A hidden rule labels the rows of this table. It goes by one to three of the table's principal directions, not those with the most spread.
[-0.78  0.88  1.31 -0.71  0.04 -0.65  0.41 -0.18 -0.79 -1.48  0.08  2.07
 -0.37 -0.64  0.39  0.28  0.7   0.46  0.16 -2.18  0.09 -2.9   0.33 -0.09
  1.34  0.82  0.72  0.74 -0.57  0.48  0.98  0.08] harp
[-1.29  1.12 -0.95 -1.48 -0.62  0.44 -0.83  0.03  0.54  0.06  0.81  3.35
  1.7   0.67 -0.23 -0.98  0.19 -2.17  0.8  -2.12  1.4  -0.51  2.52  2.39
  0.51  1.67  1.11  0.18 -0.55  0.77  1.53 -0.49] hill
[ 0.96  0.53  0.25  0.61 -0.58 -0.26 -0.66 -0.03  1.26  0.55  0.39 -0.99
 -0.12  0.26  0.5  -0.1   0.57 -0.19 -0.43 -0.19 -1.44  1.55 -0.69 -0.97
 -0.21 -0.55 -0.92 -0.42 -0.31 -1.85  0.24  1.61] comb
[-0.09  0.22  0.95  0.62 -0.73  0.08  0.53 -0.07  0.68 -0.47 -0.24  0.84
 -0.07 -0.06  1.04 -0.71  0.6  -0.12  0.12 -0.61 -0.56 -0.86 -0.77 -0.23
  0.26 -0.34  0.87 -0.27  0.08 -0.83  0.74  0.49] harp
[ 0.82 -1.45 -1.32 -0.8  -0.08 -0.13  1.16 -0.38  0.16  0.45  0.36 -0.93
  0.16  0.65  0.25  1.67  0.38 -0.47 -0.96  0.01 -0.16  2.83  0.02 -0.32
  0.37 -0.45  0.   -0.48 -0.19 -1.25  0.4   0.35] mask
[-0.29  0.    0.1   0.91 -0.99  0.37 -0.57  0.41  1.15  0.51 -0.5   0.33
  0.35  0.4   0.88 -1.5   0.83  0.18  0.61 -0.37  0.18  0.12 -0.2   0.34
 -0.08 -0.95  0.93 -0.85  0.26 -0.63  0.96  0.24] comb
[-0.38  0.64  0.63  0.57 -0.69  0.31 -0.29  0.14  0.57 -0.15 -0.29  0.74
 -0.04 -0.14  0.53 -1.32  0.04 -0.16  0.43 -0.41  0.04 -1.09 -0.21  0.51
 -0.01 -0.43  0.8  -0.17  0.17 -0.03  0.41  0.14] hill
[ 1.23 -3.27  0.52  2.24 -1.14  0.66  2.65 -0.66 -0.96  1.5  -1.37 -5.67
 -1.    0.01  1.68 -0.9  -1.97  1.45 -1.78  4.79 -1.1   1.67 -4.18 -1.56
 -1.06 -4.87  1.4  -2.32  2.11 -0.9  -1.13 -1.29] harp
[ 0.39  0.19  1.41  0.2  -0.53 -0.62  0.77 -0.06 -1.44 -0.35 -0.45 -1.11
 -1.12 -0.03  0.62 -0.56 -0.24  0.93 -1.1   0.28 -0.12 -0.9  -2.11 -0.46
  0.07 -1.87  0.42 -0.11 -0.13 -0.73 -0.13  0.54] mask
[ 1.05 -0.68  0.24  0.29  0.69 -0.36  0.52 -0.19 -0.17 -0.25 -0.04 -3.09
 -2.24 -0.94 -0.3   2.19 -0.53  1.43 -0.88  0.8  -1.34  0.99 -0.67 -1.1
  0.36 -1.08 -1.19  0.95 -0.22 -0.2  -1.37  0.83] comb
[ 1.84  0.67 -0.46 -0.94  0.04 -0.24  0.09 -0.82 -0.57  1.    1.33 -2.72
 -0.53  0.4  -0.85  1.28 -1.77 -1.5  -2.14  1.09 -1.23  2.72 -0.86 -0.24
 -0.61 -0.42 -2.32  0.43 -0.73 -1.31 -1.55  1.34] hill
[ 0.26  0.86 -0.72 -0.13 -0.63  0.4  -0.85 -0.15  1.52  0.77  0.73  1.09
  1.38  0.72  0.11 -0.67  0.31 -1.76  0.19 -0.77 -0.34  1.3   0.69  0.34
 -0.31  0.88 -0.44 -0.58 -0.23 -1.04  0.68  0.71] harp
[ 0.35 -1.11 -0.48  1.18 -0.36  0.5  -0.02  0.41 -0.62  1.23 -1.16 -2.17
  0.01  0.51  0.   -1.6  -0.78  0.86 -0.17  2.58  0.94  1.11 -1.67  0.01
 -1.38 -2.38  0.47 -1.38  1.15  0.04 -0.92 -0.75] gate
[ 1.25 -0.14 -1.04  1.81 -0.57  1.21 -0.81  0.52  3.11  1.16 -0.95 -0.44
 -0.2   0.72  0.49 -0.29  1.53  0.06  0.78 -0.14 -0.07  2.52 -0.79 -0.25
 -0.82 -0.8  -0.9  -0.86  0.22 -2.06 -0.32  1.63] harp
[-1.84  0.61 -1.67 -0.78 -0.33  0.59 -1.73  0.7   1.05  0.89  0.59  4.72
  4.09  1.74 -0.36 -2.48  1.2  -2.51  2.06 -0.97  2.08  0.26  2.93  2.01
 -0.81  3.05  1.01 -0.99  0.05  0.82  2.04 -1.52] hill
[-0.14  0.19  0.57 -0.4  -0.08  0.02  0.53 -0.52 -0.32 -0.53  0.43 -0.83
 -1.09 -0.9   0.    0.71 -1.14 -0.12 -0.48 -0.18 -0.71 -0.9   0.34  0.48
  0.75 -0.33  0.32  0.88 -0.16  0.75 -0.29 -0.09] gate
[-0.14  0.75  0.56  0.46 -0.1   0.07 -0.48  0.2   1.22 -0.6  -0.24  1.25
 -0.48 -0.38  0.42  0.13  1.24  0.47  0.74 -1.71 -0.31 -1.06  0.29 -0.2
  0.65  0.52 -0.09  0.41 -0.36 -0.37  0.54  0.86] mask
[ 1.71 -0.42  0.47  0.57  0.62  0.15  0.75 -0.84  0.42  0.17  0.34 -4.1
 -2.59 -1.18 -0.24  2.76 -1.26  0.91 -1.34  1.07 -2.29  1.05 -1.11 -1.37
  0.41 -0.96 -2.19  1.13 -0.22 -0.42 -2.06  1.04] gate
[-2.19  0.01  1.09  1.08 -1.12  0.35 -0.27  0.76  0.28 -0.54 -0.98  2.73
  1.26  0.02  1.27 -3.43  0.7   0.25  1.82 -0.21  1.06 -2.99  0.34  1.18
 -0.09 -0.33  3.22 -0.92  0.95  1.17  1.9  -1.54] gate
[-1.04 -0.74 -0.75  0.81  0.41  0.73 -0.81  0.84  0.93  0.41 -0.96  1.44
  0.84  0.39 -0.07 -0.59  1.45  0.93  1.86 -0.22  1.52 -0.55  1.11  0.53
 -0.15  0.91  0.36 -0.28  0.41  1.11  0.44 -1.22] gate
[ 0.87 -0.08 -0.84  1.29 -0.06  0.93 -0.74  0.23  2.85  0.66  0.01 -0.77
 -0.18  0.03  0.    0.32  0.34 -0.67  0.69  0.6  -1.15  2.28  0.33 -0.13
 -0.75  0.29 -1.01  0.02  0.17 -1.07 -0.63  1.13] gate
[ 0.47  0.75  1.35 -0.49  0.53 -0.76  0.39 -0.25 -1.84 -0.74  0.01 -1.22
 -1.86 -0.68 -0.41  1.07 -0.57  1.23 -1.1  -0.32 -0.23 -1.59 -1.17 -0.55
  0.57 -0.56 -1.03  1.18 -0.69  0.28 -1.07  0.56] hill
[ 0.92 -0.92 -0.26  1.71  0.79  1.28  0.16 -0.12  1.89  0.61 -0.65 -1.98
 -1.26 -0.62 -0.14  1.57  0.07  0.95  0.57  1.08 -0.9   0.59 -0.49 -0.84
 -0.24  0.22 -1.75  0.51  0.43  0.15 -1.75 -0.01] hill
[-0.99 -2.17 -1.56  0.71 -0.02  1.08  0.27  0.67  0.32  0.79 -1.43  0.28
  0.79  0.54  0.22 -0.79  0.57  0.92  1.33  0.99  2.2   0.55  0.65  1.03
 -0.31 -0.82  1.79 -1.15  1.19  1.27  0.37 -2.02] mask
[-1.58 -1.63 -1.21 -0.81  0.1   0.02  0.63  0.52 -1.87  0.14 -0.8   1.66
  1.82  0.86 -0.14 -1.31  0.09  0.17  0.68  0.8   2.85 -0.4   0.8   1.26
 -0.29 -0.17  2.46 -1.16  0.89  1.68  0.99 -2.58] mask
[-0.05 -1.72 -0.1   0.88  0.11  0.54  1.09 -0.12 -0.57  0.22 -0.67 -2.53
 -0.85 -0.66  0.07 -0.06 -1.67  0.74 -0.21  2.69 -0.18  0.22 -0.74  0.11
 -0.5  -1.69  0.98 -0.23  1.18  1.15 -1.13 -1.37] gate
[ 0.43  0.98 -0.88 -0.99  0.29 -0.34 -0.93 -0.04  0.51  0.12  0.71  1.27
  0.67  0.46 -0.63  0.84  0.88 -0.74 -0.03 -1.73  0.16  1.07  1.04 -0.21
  0.26  1.39 -1.28  0.13 -0.8  -0.78  0.36  1.08] mask
[ 0.7   0.08  1.18  0.29  1.11 -0.76  0.45 -0.13 -0.34 -1.21 -0.37 -0.78
 -1.95 -1.14 -0.05  2.27  0.96  2.21 -0.26 -0.99 -1.06 -1.34 -0.89 -2.07
  0.97  0.26 -1.47  1.06 -0.49 -0.26 -0.72  0.98] mask
[-1.28  0.53  0.41 -1.7   0.85 -0.62  0.26 -0.2  -1.57 -1.23  1.06  1.63
  0.34 -0.56 -0.85  0.7  -0.91 -0.83  0.12 -0.51  0.22 -1.93  1.92  1.04
  0.64  2.14  0.39  1.57 -0.6   2.01  0.19 -1.16] gate
[-0.17  1.25  0.59  0.06 -0.04  0.07 -1.06  0.05  0.35 -0.02  0.32 -0.03
 -0.62 -0.41 -0.3  -0.14 -0.22  0.06  0.24 -0.81 -0.33 -1.04  0.57  0.46
  0.3   0.36 -0.74  0.84 -0.5   0.5  -0.24  0.46] gate
[-1.59  1.34  1.31 -1.58 -0.61 -0.93  0.47  0.22 -2.7  -1.76 -0.39  3.3
  0.02 -0.1   0.24 -1.77  0.04  0.13 -0.09 -2.18  2.19 -3.84 -0.02  1.56
  0.96 -0.42  2.61  0.28 -0.38  1.09  1.42 -0.53] harp
[ 0.61 -0.91 -0.77 -0.22 -0.92  0.09  0.46 -0.4   0.12  1.29  0.77 -2.07
  0.69  0.79  0.4  -0.26 -1.07 -1.31 -1.19  1.55 -0.81  2.82 -0.32  0.25
 -0.51 -1.26  0.28 -0.92  0.2  -1.03  0.25 -0.01] mask
[ 2.61 -0.96 -1.37  0.29 -0.31  0.53  0.63 -1.15  0.92  1.79  1.27 -5.85
 -1.04 -0.17 -0.52  1.6  -3.18 -1.72 -2.41  3.55 -2.83  5.28 -1.12 -0.68
 -1.25 -2.12 -1.87 -0.34  0.44 -1.6  -2.32  1.22] gate
[ 0.67  0.55  0.24  0.04  0.85  0.06  0.05 -0.06  0.13 -0.84 -0.46 -0.31
 -1.92 -0.95 -0.59  1.72  0.2   1.15 -0.01 -1.06  0.02 -0.89 -0.25 -0.46
  0.6   0.12 -1.19  1.19 -0.41  0.22 -1.25  0.94] hill
[ 0.82 -1.19  3.02  1.66 -0.04 -0.54  2.54 -0.56 -2.57 -1.03 -1.61 -4.1
 -3.42 -1.6   1.19  0.35 -1.28  3.44 -1.69  2.12 -1.2  -2.91 -4.46 -2.2
  0.43 -3.82  0.58  0.01  0.93  0.07 -1.63 -0.27] hill
[-0.66 -2.16  2.24  0.29  0.35 -0.96  2.72 -0.36 -4.36 -0.87 -1.26 -2.91
 -1.71 -0.96  0.76  0.06 -1.44  3.18 -1.39  2.46  0.38 -3.27 -2.86 -1.2
  0.6  -2.8   1.75 -0.15  0.98  1.82 -0.66 -2.45] mask
[-0.41  0.19 -0.75 -0.16  0.43  0.32 -0.75  0.14  1.    0.22  0.44  1.52
  1.3   0.31 -0.42  0.08  0.53 -0.9   0.95 -0.35  0.12  0.38  1.48  0.24
 -0.24  1.99 -0.52  0.09 -0.11  0.35  0.31 -0.35] hill
[ 0.88  0.26 -1.8  -0.32 -0.64  0.51 -0.51 -0.07  2.93  0.83  1.17  1.12
  1.58  1.16  0.15  0.33  0.79 -2.89  0.12 -0.63 -0.92  4.    1.32  0.52
 -0.59  1.31 -0.55 -0.43 -0.49 -2.3   0.85  1.63] harp
[ 0.88 -1.02 -1.71  0.43 -0.39  1.21  0.27 -0.3   1.45  1.44 -0.24 -0.98
  0.5   0.7   0.09  0.39 -0.06 -0.76 -0.12  0.6   0.33  2.54 -0.16  0.24
 -0.42 -0.63 -0.37 -1.03  0.5  -0.81 -0.37 -0.03] harp
[-0.57  0.8   2.98 -0.09  0.65 -1.23  0.96 -0.17 -3.13 -2.08 -0.47 -0.91
 -2.49 -1.78 -0.09  0.15 -1.29  2.2  -0.77  0.27 -0.46 -4.57 -1.61 -0.68
  0.77 -0.95  0.46  1.58 -0.15  1.68 -1.   -0.4 ] gate
[ 1.18 -1.34 -2.12  0.76 -0.08  0.75 -0.48  0.11  1.7   1.91 -0.11 -1.85
  0.92  0.98 -0.13  0.37  0.3  -0.42 -0.04  1.5  -0.17  4.11 -0.08 -0.6
 -1.05 -0.57 -1.05 -1.43  0.59 -1.3  -0.44  0.28] mask
[ 0.27 -0.46 -0.79  0.92 -0.64  0.91 -0.4  -0.05  2.19  1.38  0.42 -0.21
  1.47  0.85  0.53 -0.68  0.27 -1.49  0.48  0.91 -0.87  2.13  0.33  0.1
 -0.81  0.59 -0.34 -0.86  0.32 -0.98  0.41 -0.02] hill
[ 0.98 -0.54 -0.75  0.67 -0.13  0.45 -0.12  0.07  1.25  0.76 -0.13 -1.76
 -0.58  0.18  0.    0.53 -0.04 -0.04 -0.23  0.84 -0.59  2.3  -0.39 -0.2
 -0.49 -0.87 -0.7  -0.2   0.11 -0.99 -0.68  0.82] comb
[ 1.1   0.93  0.17 -0.33 -0.17 -0.07 -0.12 -0.56  0.14  0.64  0.99 -0.79
  0.19  0.48 -0.23  0.39 -0.58 -1.35 -1.1   0.2  -1.1   1.18 -0.69 -0.38
 -0.41  0.45 -1.72  0.18 -0.62 -1.25 -0.59  1.04] hill
[-0.62  0.06 -0.82 -0.22  0.42  0.18 -0.81  0.38  1.47  0.21  0.73  2.03
  1.71  0.68 -0.31  0.15  1.09 -1.31  1.21 -0.4  -0.1   0.98  1.99  0.47
 -0.33  2.68 -0.48  0.36 -0.41  0.06  0.76 -0.25] gate
[-1.17  0.34 -0.27  0.35 -1.24  0.34 -0.93  0.7   0.72  0.41 -0.46  2.16
  1.56  0.84  0.72 -2.82  0.81 -0.63  1.12 -0.6   1.3  -0.36  0.59  1.32
 -0.39 -0.46  2.04 -1.23  0.43 -0.04  1.69 -0.44] comb
[ 0.71  0.89 -0.9  -1.99  1.33 -0.55 -0.16 -0.53 -0.14 -0.67  1.41  0.48
 -0.54 -0.4  -1.47  3.14 -0.18 -0.95 -0.65 -1.62 -0.46  0.97  1.76 -0.06
  0.83  2.33 -2.15  1.76 -1.33  0.09 -0.75  1.06] mask
[-1.09  1.87  1.32  0.23 -1.41  0.05 -0.75  0.    1.42 -0.86  0.41  2.96
  0.73 -0.33  1.15 -2.16  0.57 -1.22  0.91 -2.22 -0.68 -2.31  0.78  0.82
  0.64  0.56  1.65 -0.12 -0.19 -0.32  1.96  0.68] gate
[ 0.8  -1.37  1.8   0.48  0.29 -1.01  2.16 -0.25 -2.67 -0.84 -1.14 -3.15
 -2.52 -0.74  0.67  1.11 -0.38  2.9  -1.7   1.32 -0.41 -1.2  -3.25 -1.83
  0.5  -2.84  0.25  0.12  0.25 -0.32 -1.02  0.02] mask
[ 0.47 -1.23 -1.23  1.19 -0.15  0.83 -0.14  0.29  1.    0.94 -1.11 -1.16
  0.01  0.16  0.13 -0.37  0.22  0.81  0.47  1.08  0.61  1.53 -0.55 -0.34
 -0.63 -1.45  0.27 -1.31  1.04 -0.24 -0.46 -0.25] mask
[ 1.55 -1.24 -1.11  1.41 -0.6   0.8   0.12 -0.42  2.55  1.54  0.28 -2.87
  0.18  0.24  0.65  0.57 -0.27 -0.73 -0.45  1.74 -2.11  3.88 -0.67 -1.19
 -0.77 -1.09 -0.87 -1.21  0.67 -1.95 -0.42  0.92] comb
[ 1.65 -1.03  0.17  0.99  0.95  0.09  1.24 -0.09  0.03 -0.76 -1.46 -2.57
 -3.14 -1.17 -0.1   2.57  0.33  2.64 -0.63  0.25 -0.32  0.3  -2.07 -1.7
  0.43 -1.84 -1.07  0.56  0.22 -0.64 -1.96  1.22] harp
[-0.13  0.37 -1.02 -0.49  1.32  0.31 -0.87  0.05  1.41 -0.49  0.27  1.62
 -0.08 -0.59 -0.96  2.21  1.15  0.22  1.22 -2.03  0.16 -0.19  2.31 -0.15
  0.86  2.62 -1.5   1.13 -0.58  0.82 -0.19  0.23] gate
[-0.44  0.01 -0.62 -0.38 -0.19  0.2  -0.43  0.05  0.09  0.68  0.69  0.4
  1.43  0.65 -0.29 -0.89 -0.64 -1.48  0.15  0.88  0.14  0.93  0.91  0.88
 -0.7   0.76  0.21 -0.25  0.09  0.33  0.29 -0.71] gate
[-0.35 -0.7  -0.67  1.85 -0.09  1.   -1.17  0.71  2.39  0.94 -0.82  0.3
  0.8   0.26  0.4  -0.95  1.38  0.68  1.81  0.4   0.07  0.57  0.56 -0.27
 -0.59  0.35 -0.05 -0.85  0.75  0.04  0.33 -0.42] gate
[-0.14  0.32 -1.14 -0.7   0.27  0.49 -0.73 -0.13  0.26  0.65  0.76 -0.06
  0.64  0.13 -1.01  0.15 -1.14 -1.36  0.13  0.46  0.28  1.    1.55  1.16
 -0.4   0.95 -0.58  0.4  -0.07  0.93 -0.57 -0.49] gate
[-0.92  0.17 -0.95 -1.8   0.69 -0.68 -0.3   0.07 -0.98 -0.4   0.78  2.62
  1.82  0.52 -0.76  0.41  0.59 -0.89  0.41 -1.2   1.12 -0.13  1.99  0.43
  0.35  2.26  0.2   0.11 -0.45  0.8   1.05 -0.84] mask
[-0.66  0.27  0.55  0.33 -0.6  -0.26 -0.34  0.34 -0.08 -0.13 -0.06  0.84
  0.79  0.2   0.48 -1.77  0.1  -0.25  0.4   0.33  0.01 -0.58 -0.11  0.21
 -0.42 -0.26  1.16 -0.59  0.3  -0.04  0.84 -0.23] comb
[ 0.78 -0.68 -0.76  1.33 -1.05  0.8  -0.32  0.29  0.27  1.53 -0.86 -2.88
 -0.32  0.44  0.12 -2.   -1.51 -0.02 -0.5   2.7   0.37  2.19 -1.62  0.59
 -1.58 -3.24  0.68 -1.47  1.17 -0.56 -1.04  0.05] gate
[ 0.8   1.5   1.57  1.02 -1.4  -0.26 -0.63 -0.07  0.62  0.24  0.29 -1.52
 -0.87 -0.12  0.83 -1.75 -0.71 -0.44 -0.89  0.42 -1.78  0.13 -1.75 -0.27
 -0.55 -1.93 -0.08 -0.25 -0.18 -1.71 -0.04  1.85] comb
Here are more rows. What is the label of each one?
[ 0.36 -2.06 -2.32 -0.51  0.02  0.72  0.94 -0.08 -0.5   1.43 -0.35 -0.68
  1.44  1.33 -0.33  0.14 -0.43 -0.77 -0.41  1.71  1.7   2.93 -0.07  0.62
 -0.86 -0.63  0.51 -1.45  0.77 -0.09 -0.24 -1.34]: harp
[ 1.24  0.47 -0.01  0.23 -0.67  0.01 -0.09 -0.41  1.3   0.46  0.79 -1.72
 -0.63 -0.04  0.32  0.47 -0.57 -1.01 -0.97  0.23 -1.84  2.08 -0.48 -0.34
 -0.15 -0.82 -0.79  0.03 -0.33 -1.69 -0.26  1.69]: comb
[-0.18 -0.77 -0.12 -1.51  0.95 -1.08  1.02 -0.07 -3.   -0.6  -0.17 -0.11
 -0.19  0.09 -0.66  1.19 -0.12  1.15 -0.92  0.05  1.38 -0.63 -0.35 -0.42
  0.48 -0.1   0.09  0.16 -0.22  0.82 -0.2  -0.93]: mask
[ 0.1  -0.37  1.44  0.78  0.36 -0.41  0.71  0.16 -0.45 -0.8  -0.71 -0.67
 -1.43 -0.56  0.55  0.69  0.79  1.86 -0.03 -0.1  -0.5  -1.53 -1.27 -1.09
  0.52 -0.49 -0.16  0.57 -0.14 -0.09 -0.22  0.2 ]: mask
[ 1.74 -2.11 -0.49  0.76  0.31  0.11  1.61 -0.58 -1.09  0.75 -0.61 -5.1
 -1.79 -0.54 -0.13  1.39 -1.98  1.29 -1.81  3.34 -0.93  2.39 -2.44 -1.47
 -0.71 -3.07 -0.54 -0.69  1.07 -0.46 -2.17 -0.12]: mask
[ 1.7   0.96 -2.77 -1.14 -0.08  1.04 -1.1  -0.63  2.32  1.51  1.47 -0.59
  0.48  0.71 -1.31  1.58 -0.95 -3.05 -0.67 -0.63 -0.4   4.42  1.69  1.19
 -0.49  1.02 -2.28  0.25 -0.72 -1.31 -1.    1.73]: hill
[-0.88 -0.13  0.31  0.68 -0.24 -0.1  -0.55  0.71 -0.18 -0.22 -0.93  0.83
  0.2  -0.04  0.36 -1.5   0.76  1.18  0.95 -0.13  0.96 -1.2  -0.05  0.13
 -0.08 -0.71  1.3  -0.62  0.51  0.57  0.68 -0.53]: comb
[-1.4   1.06 -1.02 -2.35 -0.23 -0.45 -0.72 -0.19 -0.75 -0.26  1.25  3.44
  2.31  0.54 -0.57 -0.69 -0.09 -2.06  0.31 -2.07  1.29 -0.56  2.71  1.58
  0.65  1.99  1.1  -0.15 -0.51  0.98  1.82 -0.77]: mask
[-1.12  1.11  0.38 -2.63  0.59 -1.26 -0.14 -0.31 -2.78 -0.7   1.55  1.65
  0.97  0.19 -1.03  0.36 -0.9  -1.12 -0.71 -0.96  0.7  -1.56  1.65  1.01
  0.65  1.99 -0.09  1.2  -1.11  1.51  0.6  -0.94]: comb
[-0.13  1.41  0.09 -0.87 -0.46 -0.01 -0.55 -0.34  0.21  0.09  1.    1.29
  0.74  0.29 -0.16 -0.44 -0.36 -1.68 -0.22 -1.12 -0.2  -0.26  0.79  0.81
  0.16  1.03 -0.32  0.33 -0.64 -0.22  0.49  0.47]: hill
[ 1.15 -0.36 -0.74 -0.11  0.47  0.16  0.53 -0.34 -0.49  0.1  -0.35 -1.61
 -0.98 -0.34 -0.66  1.05 -0.94  0.29 -0.85  0.83  0.16  1.17 -0.93 -0.48
 -0.35 -1.03 -0.76 -0.1   0.32 -0.25 -1.47  0.44]: harp
[ 0.21 -0.27  0.48  0.81 -0.05  0.7   0.65 -0.4   0.75 -0.02 -0.18 -0.58
 -0.53 -0.5   0.39  0.29 -0.44 -0.05  0.08  0.49 -0.76 -0.65 -0.54 -0.23
  0.08  0.01 -0.16  0.22  0.33  0.16 -0.55 -0.25]: hill
[-0.06  0.32 -0.47 -0.48  0.78 -0.15 -0.44  0.05  1.44 -0.44  0.72  1.86
  0.62  0.08 -0.24  1.62  1.58 -0.5   0.8  -1.71 -0.59  0.45  1.66 -0.47
  0.59  2.67 -1.17  0.81 -0.81 -0.4   0.6   0.63]: mask
[ 1.28 -0.39 -0.67  0.97 -0.17  0.05 -0.44  0.38  0.46  0.53 -0.77 -2.77
 -1.41 -0.24 -0.25 -0.12 -0.59  0.93 -0.52  1.49 -0.28  2.3  -1.27 -0.52
 -0.9  -2.57 -0.3  -0.62  0.57 -0.99 -1.25  1.24]: comb
[-1.08 -0.6  -0.94 -0.51  0.61 -0.26 -0.59  0.4   0.58 -0.21  0.34  1.75
  1.34  0.11 -0.23  0.49  1.19  0.02  1.24 -0.82  0.37  0.22  2.28  0.04
  0.43  1.87  0.42  0.02 -0.04  0.81  1.21 -0.83]: comb
[-1.48 -1.03 -0.56 -2.01  0.9  -0.63  1.05  0.08 -2.46 -0.66 -0.01  2.65
  1.34  0.68 -0.39  0.9   0.97  0.34  0.24 -1.21  2.42 -1.52  1.34  0.67
  1.    1.8   0.99  0.27 -0.42  1.64  1.19 -2.13]: harp
[-1.04 -0.04  0.73  0.73 -0.66  0.35 -0.19  0.33 -0.79 -0.06 -0.73 -0.65
 -0.49 -0.55  0.23 -2.12 -1.31  0.63  0.39  1.22  0.69 -1.78 -0.29  1.17
 -0.33 -1.78  1.83 -0.23  0.87  1.56 -0.14 -1.18]: gate
[-0.06 -0.22 -1.4   0.15 -0.08  0.84 -0.68  0.06  2.09  0.97  0.61  1.06
  1.72  0.79 -0.09 -0.05  0.56 -1.68  0.89  0.   -0.19  1.93  1.53  0.49
 -0.5   1.69 -0.48 -0.4   0.03 -0.38  0.5  -0.16]: hill
[ 0.25 -0.18  1.13  0.37  0.04 -0.42  0.52 -0.05 -0.97 -0.64 -0.75 -1.81
 -2.29 -0.98  0.32  0.8  -0.08  2.18 -0.61 -0.34 -0.22 -1.43 -1.2  -0.64
  0.93 -1.88  0.12  0.54 -0.08  0.26 -0.53  0.39]: comb
[ 2.73  0.26 -1.12  0.61  0.19  0.87 -0.13 -0.7   1.95  1.25  0.6  -3.57
 -1.5  -0.12 -0.75  2.03 -1.3  -1.1  -1.36  1.34 -1.94  3.9  -1.07 -0.76
 -0.9  -0.72 -3.04  0.38 -0.24 -1.96 -2.47  2.23]: hill
[-1.93 -0.02 -0.16 -0.4  -0.11  0.46 -0.55  0.38 -0.69  0.08 -0.01  1.7
  1.21  0.15 -0.31 -1.68 -0.61 -0.53  1.17  0.2   1.57 -1.86  1.75  2.02
 -0.06  0.82  1.59  0.15  0.35  2.37  0.67 -2.15]: gate
[-1.05 -0.57  0.84  0.2   0.48 -0.57  0.21  0.5  -1.31 -0.64 -0.63  0.68
  0.12 -0.15  0.16 -0.48  0.66  1.51  0.62  0.25  0.71 -1.94 -0.12 -0.36
  0.17  0.22  0.82  0.08  0.24  1.11  0.43 -1.21]: comb
[ 0.53  0.76 -0.76 -0.68  0.39 -0.37 -0.85  0.07  1.75 -0.16  0.98  1.47
  0.52  0.37 -0.26  1.56  1.63 -0.93  0.32 -1.98 -0.87  1.72  1.49 -0.48
  0.42  2.11 -1.46  0.6  -1.11 -1.4   0.7   1.65]: mask
[ 0.86 -0.75 -3.16  0.21 -0.92  1.52 -0.84  0.22  2.98  2.11  0.1   0.13
  1.72  1.62 -0.05 -0.49  0.47 -2.26  0.47  0.3   0.77  4.88  1.12  1.31
 -1.11 -0.25 -0.05 -1.57  0.37 -1.63  0.35  0.63]: harp
[ 0.27  0.6   1.14  0.77  0.46  0.03 -0.27  0.05  1.08 -0.37  0.14  0.02
 -0.86 -0.39  0.19  1.    0.97  0.58  0.41 -0.74 -1.24 -0.94 -0.16 -0.76
  0.4   1.24 -1.51  1.19 -0.68 -0.35 -0.33  0.78]: hill
[-0.03 -1.61  1.07 -0.51  1.37 -1.24  1.92 -0.04 -3.34 -1.14 -0.67 -1.65
 -1.43 -0.56 -0.27  1.74 -0.26  2.46 -1.03  1.33  0.39 -1.41 -1.56 -1.4
  0.43 -0.66  0.    0.69  0.04  0.99 -0.93 -1.14]: mask
[ 0.31 -0.15 -1.1   0.27 -1.07  0.34 -0.66  0.12  1.52  1.17  0.28  0.04
  1.33  0.97  0.53 -1.14  0.4  -1.23  0.07  0.12 -0.21  2.48  0.25  0.29
 -0.57 -0.59  0.43 -1.35  0.23 -1.42  0.97  0.58]: mask
[ 0.11 -0.43 -0.76  0.9  -1.18  0.85 -0.54  0.19  1.27  1.57 -0.11 -0.71
  1.1   0.96  0.59 -1.8  -0.19 -0.95  0.17  1.09  0.11  1.84 -0.24  0.71
 -0.91 -1.15  0.61 -1.39  0.61 -0.76  0.46 -0.18]: gate
